Each row is where one point has got to under a steady rotation. How many steps took it there?
The counts run from 0 to 1248.
[ -5  22  27  -8 -13  -8   0 -12  -5 -15   8 -14 -22   9  -3  -7  -8   6
 -11  23   5  20  -4  -8  15 -14   3  14  21  19   4  -4 -21   5   0 -42
   6  -9   3  12   6   7  -3  20 -14  -2 -28  14  22  39   9   1  -3  -4
   6] | 108
[-15  10  16  24 -22 -11  17   1   5 -10  28   9  -8  -5  -5  -5   0   5
  -1   2  14  14 -24   2   6  -9   5  29  12  20   4  -7 -19  -3 -12 -15
  17  -6  13   8   3  16   5  -8 -24  14 -20  16  22  42   9   6  -9 -13
 -20] | 809
[ -4  14  19 -13  -8 -20  19   0  -4  -5   9 -15 -13  -2 -12 -14   5  -3
 -17  11  -6  21 -11   5   0 -12   4  31  11  12  10  -4 -14   2 -19 -30
  10   2  -5   7  -1  17  -5   3 -14   0 -24  14  32  42 -11  14 -10 -10
 -25] | 420
[-22  11  24  21  -9  -4   9   5   2 -22  31   1   1  -9   2   6   3  20
   2   8  19  16  -7 -11   4 -22   5  19  14  27  17  -7  -3 -13 -10 -18
   5  -4   8   0   9  11   3  -8 -29  10 -29   7   8  43   6   7   3  -3
  -8] | 628
[ -1   9  22   2  -8  -8  26  16   2 -24  19  -8 -19  -3  -1   6  11   5
   2  11  11  25  -9  -2  12 -29   7  14  19  23  17 -15   2  -9  -5 -41
  11  -9 -10  10   9  -3  -2   7 -11   4 -20  12  24  43  -3   3   5   2
  -9] | 918
[-19  32  27 -14  -3 -22   7   5  -7 -23  14 -19 -14  -1   0  -6   2  -4
 -15  23   7   6  -8   2  -3  -5  -1  12   8   8  11 -20  -7  -2 -17 -34
   5   7   0   6   5   5   1  -9 -12  -7 -29  11  24  40   0  21   9  -3
 -21] | 869
[-13   8  33  -8 -13  -2   4 -11  -3  -8  19 -14 -10  13   3 -12  -4  15
 -12   9   7  28  -5 -19  19  -5  -4  13  16  15  11   0 -14   2  -7 -36
  11 -16   0  13  10  -1   2  24 -23 -15 -22   5  17  41   4   7   4  -8
   5] | 387
[-15  28  27  -1 -10 -15  -5   1   3  -7  16   0 -13  -2   4  -7  -9   5
 -14  22   1   5 -19 -18   7 -12  -1   7  19  18  -1 -10 -24  10  -1 -36
  -5   7   4   9   2   6  -1  -1 -14   3 -29  29  20  45  14   4  -4  -5
  -5] | 851
[ -6  20   9   2  -5  -6  13   0   5 -26  19 -12 -17 -13 -14  -2  -9   2
   2  24  -2  21  -2   3   2 -22   5  29  13  24  11 -12 -13  -9 -13 -31
  12   3   5   5   7  20  -1 -10 -23  13 -28   5  16  37   9   9  -9  -8
 -15] | 894
[-12  23  26  -3 -20  -9  -4 -18  -7 -23  11 -16 -12  10  -3 -11 -12   0
  -7  18   6  21  -8   1  14  -3   6  17   7  17   1  -4 -23   8 -10 -31
  16 -10  17  13   2  13   1   6 -28 -13 -30   8  16  38  10  12  -2 -12
  -3] | 680
[-14   6  16  16 -19  -7  11  -1   5  -8  25   6  -1  -6  -7  -8   1   7
  -5  -1  -1  25 -24  -5   7 -13   5  28   7  21   6   0 -21  -1 -13 -15
  16 -10  10   4   2  17   6  -6 -33   3 -24  14  16  46   4   6 -13 -14
 -17] | 62
[-15  20  21  13 -10 -15  11  -2  -1  -7  19  -1  -8 -11 -10  -2  -4  11
  -8  16   4   6  -6  -2  -1 -18   5  35  17  19   6  -3 -15  -5 -11 -23
   1   9   6   2   2  29  -8  -5 -16  19 -34  17  26  42   5   6 -11 -12
 -15] | 54
[-12  18  25   9  -4  -4  13  10   3 -16  30   1  -8 -10   4  10   0  21
  -1  15  11  15  -4 -16   6 -28   2  13  23  26  17 -10  -6 -13  -4 -34
   0  -1  -5   4  14   5   0   1 -16  12 -30  10  15  43   2   3   2  -1
   1] | 1013
[ -9  14  21  -3  -8  -1  16  -5  -7 -28  14 -19 -13  -2 -11   0  -1   8
   0  15  11  26   6   7   8 -28  11  27  14  21  16  -7  -1 -12 -11 -29
  12  -8   3   6   7  20  -6   8 -17   5 -30  -2  17  38  -2  11   1  -4
  -9] | 1173
[-22  15  29  16 -16 -12   8   9   7 -17  31   6 -17   2  12   1   3  11
  -2   9  27   8 -20 -11  10 -11  -4   4  16  17  10 -14  -6  -4  -3 -27
  14  -9   6  12  13  -9  10  -1 -17   3 -18  12  21  41  11   5  12   1
  -8] | 373
[-27  16  34   8 -11 -12  -2   7   3 -15  26   3  -4  -2  13   0   3  15
  -8  13  17   8 -18 -24   7 -12  -3   3  16  14   9 -12  -7   3  -5 -26
  -3  -1   4   9  10  -2   5  -5 -20  -4 -30  19  12  46  12   9  10  -1
   0] | 659
[ -7  -4  22   5 -15 -13  17  11  -2 -29  13  -4 -12  -4  -5  -4  15   4
   4   3  11  28 -11   2   8 -29  14  23   7  20  11 -11   8  -3 -10 -24
  13 -16   1  12   1  10  -5   5 -16   3 -24  15  20  49  -1  11   0   3
 -13] | 64
[-17  14  17  13 -11  -7   4  -4   5  -9  29   3   4 -13  -8  -7  -8  13
  -5  10  -1  19 -13 -10   2 -14   2  34  13  22   8   0 -20  -5 -15 -18
   5   2   8   4   6  27   0 -10 -34   7 -30  13  11  46   9   7 -10 -15
 -13] | 989
[ -4  12  24  -6 -11  -1   1  -2   0 -21  13  -6 -11   7   4  -1  -2   6
  -2  16  -2  33 -15 -17  21 -22   2   6  13  24   4  -5 -15  10   2 -37
  10 -14   0  14   5  -1   1  12 -24  -8 -27  18  11  48   9   3  -3  -4
   6] | 936
[-11   7  14   8  -4  -5  26  12   9  -7  35  -1  -9 -12  -5   0   3  20
   0   8   9  22  -8 -11   3 -20  -6  26  17  22  20  -9  -8 -19 -15 -28
  11  -4  -6   4  16   7   6  -1 -23  10 -19   2  20  39   2   6  -4  -6
 -17] | 67
[-14  16  16  -6  -5 -13   0  -4   2 -11  16  -6  -5 -11 -10 -14  -8   3
 -11  21 -10  18 -13  -7  -1 -13   0  29  13  17   4  -6 -19   3 -16 -27
   2   9   5   6   3  27  -3 -12 -25   2 -30  18  18  45  13  12 -13 -12
 -16] | 882
[-27  11  35  11 -19 -16  -2  -7  -9 -20  17  -5   1   3  -1 -12   4   6
 -10   4  18  12 -10  -1   1  -7  11  25   6   9   7  -7  -4   2 -15 -10
   7  -5  19   6   0  19  -1  -6 -26  -4 -33  13  18  45   3  19   5 -11
 -16] | 137
[-23  18  30  16 -14 -16  13   4  -7 -11  27  -5   4  -4  -1  -1   8   9
 -13   5  16   7 -11   0  -5  -7   4  22  10  15  17  -7 -12 -12 -19 -12
   8   7   6  -5   4   9   5 -12 -24   2 -31   7  18  42  -9  16   2  -9
 -24] | 709
[-24  15  28   2 -14  -6  -5 -11  -2 -27  23 -13 -12   8   1 -11  -9  10
  -1  17  21  21  -3  -6  10  -5  -2  14   6  12   9 -13  -9  -2 -13 -26
  13 -12  16  13  13   6   7   3 -30 -15 -24  -2  12  40  18  17  11  -6
  -5] | 212
[-10   7  27 -12  -9 -13   0   6  -1 -28  10  -9 -16   6   6 -12   4   0
   0  17   9  27 -13 -10  13 -15   1   4   6  13   7 -17   3   8  -7 -36
  10 -13   1  21   7  -2   3   9 -22 -15 -21  16  16  48  11  15  11   3
  -3] | 201
[-14   7  25  16 -16  -7  18 -11  -4   1  27  -2   1   0  -9  -7   3  15
  -9  -4   4  23 -11  -5  10 -10   2  31  16  21  14   8 -25 -11 -14 -16
  15 -10   1  -1   6  15   1   8 -28   2 -28   8  18  41  -9   5  -8 -14
 -13] | 249
[ -9   8  28   0 -18 -16  11  -5 -11 -16   4  -9 -10   1 -10 -10   7   3
 -10   7   7  19  -7   4   6 -21  16  32  13  16   6  -4  -5   1 -11 -25
   7  -5   3   6  -4  21 -13  12 -11  10 -30  20  31  44  -7   7  -5  -8
 -14] | 332
[-21   8  21   0 -13 -11  -3  -7   7 -12  27  -1 -11   4   0 -21 -12  10
  -7  18   7  26 -13 -16  11  -1  -9  21   9  13   4  -7 -19   5 -15 -26
  11  -8  10  21  12  13   8   2 -34 -10 -20   8  15  40  24  12  -3 -10
  -6] | 585
[ -4  18  21   4 -15 -15  27   7  -6 -20  12 -10 -21  -4  -6   7  11   0
  -4   8  15  14 -11  11   3 -25  14  22  15  20  13 -12  -1 -10 -10 -30
  16  -5  -1   4   2   5  -5   4  -7  10 -25  13  33  41 -12   6   0  -1
 -19] | 812
[-11  19  31  -9 -12  -2   6  -9  -5 -21  20 -20 -14  15   2  -5  -5   8
  -7  14  12  23  -2  -5  14  -5  -3   5  15  12  15  -8 -16  -4  -7 -37
  17 -16   0   9  11  -8   6  15 -23 -17 -27  -2  14  37   0  10  11  -5
  -1] | 761
[-19   1  24  13 -11 -12  14  10   4 -15  27   1   7  -7   1  -5  11  11
  -4  -3   9  26 -17  -7   4 -16   1  21   5  17  22  -9  -3 -11 -21 -12
  14  -9   1   3   7   5   8 -10 -34  -6 -24   7  10  50  -1  17   1  -7
 -21] | 529
